The rows of M fall into 3 groups, and each row is roughly a mix of its group's hidden directions; some rows fit no group.
M (109 x 10):
[[  8   3  15 -25  10  -6  11   9  10   0]
 [ 10 -25 -12   8   4  -1   4   1  15  13]
 [ -4  -2   0  10 -10  30  -5  -3 -14   6]
 [  8  -5 -13   4  -3   9  -5 -30   4  -2]
 [ 14 -19  22  -9  -7   2  -9  -3  -1 -10]
 [ 14  -8 -13  -5  14  -1  20  13  10  -3]
 [ -1   7 -29  17   5   7  -5   6   3   3]
 [  6   2   5  13 -19  13  -3   4 -17  17]
 [ -4 -11 -15  26   7  10   5  -5 -11   5]
 [-25 -11   3  -2   0 -22   2   8  -1   7]
 [ -5 -17  -1 -16  14  -8   0 -20 -10   4]
 [  0   4   0 -19  10 -22  -3 -11   4  16]
 [  1  -2   6   2 -10  27  -7  -8  -5  18]
 [  1  -4  17 -23   0  12   6  17   0  -9]
 [ -9 -17   7 -10  -2 -17   5 -14   6 -17]
 [ -6 -14  11  11  11  -6  21   1  15   7]
 [ -7 -20 -16  -1  -4   7  -3  22  -8  -8]
 [  5  -7  16 -18 -16   2  -4 -19  -4   5]
 [-21 -13  -4  -1   1  -6  -3  20 -10  14]
 [  7 -17  -9   3   1  -3  21  22  -3   2]
 [ -2  -1 -11  20  12 -11  -4  -5  23   0]
 [  5   7  -2  12  12  16 -13 -15  19   1]
 [ 11 -14   1   4 -16   4  -4  -1 -15 -22]
 [  5 -18   0   2  -5 -15  12   9  -9 -21]
 [-13  -6   5 -15   8 -10   1 -19  18  -3]
 [ 30  -3  -7  -4   0  -7  18   1   0   3]
 [ -1 -13 -15  10 -16 -13  13  13   4  -8]
 [ -5   1   1  23   5  -1  11 -23  10  -1]
 [-10  -6 -20   5  -5 -15   4  15  10 -15]
 [  1   9 -15  -8  -8 -13   0  13   3  24]
 [ 24 -14   3   3  -1   2  21 -10   5   2]
 [ 10 -21  -4   7 -18  11   9   8 -10 -10]
 [ 10  -3  22  -8 -16 -11  -2  17   3   5]
 [ -5  19  -8   4   0  18   8  20   6  -8]
 [ -8  14   3  -7  10 -12   2 -17  22   8]
 [ -1  -4   0 -12   5 -16   0   7 -13  27]
 [  4   0  19 -19  -6  13 -15  -9  -8   7]
 [  7   8  13  18 -17  -5  -2  -2 -18  -9]
 [ -6 -23   9   6  -9  -4   9   9 -13 -16]
 [-20  -3  -5  13   0  -7   0  25  -5  -7]
 [ 15 -11  -7  23   9   0  -1 -13  13   4]
 [-12   6  14 -10  11  12  17 -11   0 -15]
 [ 13   0  13 -13   7  17  -4   8 -21   5]
 [  9  -5  10   8  -2  28   9   3  -8  12]
 [-12   7  10  -6   8  -5   8  30  -5  -1]
 [ -4 -10 -13  22  11 -13   3   9   5  13]
 [ 15   6  -1  -7 -20   8  -5  21   9   4]
 [ 19 -21  -8  -3   3  -1   6 -15  15  -1]
 [  0  22  -5  -6 -11   6 -12 -18 -11  -8]
 [ -3   3  -3   0   7  17  -2 -25  -5 -19]
 [  1   9   0  -3  -9  15  21  19  10  -6]
 [ -8   4  -5  17  10   9  17  17  14  -2]
 [ -2  24   2 -21 -11   9   6   9   1   0]
 [  8   5  14 -28 -10 -11   5   4  -3  -5]
 [-14  -1  -1   4  16 -11   7  26  -5   6]
 [  2  10  15 -21 -12  -1  -4  19  -7  -2]
 [  7  -8  -3   2   0  19   7 -25  13  -8]
 [-20   2  -2  -2 -12  -8 -20 -11 -14   1]
 [ -6  -4  -2  -4 -10  14  29   8  -8  -1]
 [  2  14   8  -3   2   6  -5 -27  17  -6]
 [ -9   8  -9  15  -7 -12 -22  -6  13  -5]
 [  7 -15  -6   8 -10  -2   7  16 -13 -19]
 [ -1  -9  16 -10   5  16  -3 -18  11  14]
 [  4 -12   6  13 -13  -8   8  15 -22  -4]
 [ 16   7   9   4  10   1  23 -10  14  -1]
 [  8   8   3  -4   7   2   1   7 -11  31]
 [ 19   1   1  -7 -22 -12   5   1 -14 -10]
 [  3 -21 -10 -10   1 -17  18   6   7   1]
 [-11  -6 -13  16  25   2   7   7  -3   5]
 [-16  12 -13  10  12  -7  -1  20   8  -6]
 [ -2  -5   6   0 -16  20 -19  -9 -15   1]
 [-14 -11   7  14  -6   7   2   9  -5 -24]
 [ 17  -2  -8  13 -14 -16   4  -8  14  -9]
 [-16   1 -13   6   1 -18 -11   1 -20  -4]
 [ -5  -7  -4 -20   8 -16  -8 -13   9 -16]
 [  2   9  17 -22 -11  16  -6   5  -5   1]
 [  5  12  -5 -11 -12  13  16  -6  20   8]
 [ -2 -21  -2 -14  15   1   4 -22  -2   1]
 [ 11 -16  -5  11   4   0   1 -12 -25   5]
 [ 15  -6  18 -12  15  10  -3  -8  13  10]
 [ -6 -22   8   3  16  -9  14 -11   6   6]
 [  1  -9 -12   4 -11 -14  25  -1 -10  -7]
 [ -3  -8  10 -11   0 -11 -17 -24  -2   8]
 [ 12 -13  -2 -14 -12  15 -11 -10 -13  11]
 [-12   2   1 -23  13  -2   8  20  -8   2]
 [ -2  -6   8 -16   9  19  16 -11   8 -11]
 [ 10   8  11   7 -20  21  10   6   2   4]
 [-14  -6   6  -8  10 -10  -2 -16  22   7]
 [ -6 -24   1  -2  21  -2  -6  -3 -13  -8]
 [  4  13  13 -25 -13  12   5  -3   2  -6]
 [ 16  -6  12 -13  -7   5  -8  -8 -23   3]
 [ -4  -5  -7   6 -30   2  10 -12  -5  -4]
 [ 17  -3  19 -17  -4  18   4  -2  -3   5]
 [  3  13  -6 -15 -13  -8 -10 -21  -9   8]
 [ 13   8   7   0  -1  26  -8  14 -11   1]
 [  8   1  -6 -14  22 -19  11   4   9  -4]
 [-11   4  -1 -13   7 -28  -7   0  -2  13]
 [  2   8  17   6  -5  17  -1   1   0 -25]
 [ -8  -7  -7 -22  16   9  18   2   6   5]
 [ -1   3   1   0  -1  16 -17  -8  -1 -27]
 [ 16  -4   8 -10  24   2  14  12  -1   4]
 [ 17 -20 -14  -9  -5   2  17   3   5   5]
 [-14   3  10 -13  -5   1 -24 -10 -13   5]
 [  4  -9 -10  11  -1  20  10  22  -2  -5]
 [  0  10  14   4   4  28 -11  -8  -5   1]
 [  6  -7  -9   2 -16  -9  18  -1 -22  -7]
 [-13  18  -8 -21   3  -9   0   3 -14   9]
 [  5   3   7 -15  -8   7  16  19  16   8]
 [ -2  -1  13 -23  -5 -16   0 -12  15   0]]
Here is one row of each group, with its name. Which group are the others in?
[ 11 -13   1  13   7  25   3  -8  -7  10]
<123>
[  9 -21  -3 -12  -4  18   7 -12   9  -5]
<10>
[  2 -13  16  12   2  -3  11  22  13   0]
<101>

[ 15  10   4   9  -1  25   1  -8   5 -14]
<10>
[ 14  -4   4 -19   7 -15  -3 -17  -1 -15]
<10>
[-10   4   8 -18 -17 -14 -14 -11  -5  -2]
<123>
[ -1  -7  10 -16  23  -4  14  -1  13   8]
<123>
[ 15  10  -8   8   5  -7  14   0  15 -20]
<10>
[ -1  -4   0 -14   4  -2 -20  -9 -23 -10]
<101>
[ -9 -13  -1 -14  20  -5   9   1  15 -12]
<10>
[ -4  -6 -15  -5  10   5  16 -20  12  11]
<101>
[ -9  -3 -18  12  12  -8   9 -18   5  13]
<101>
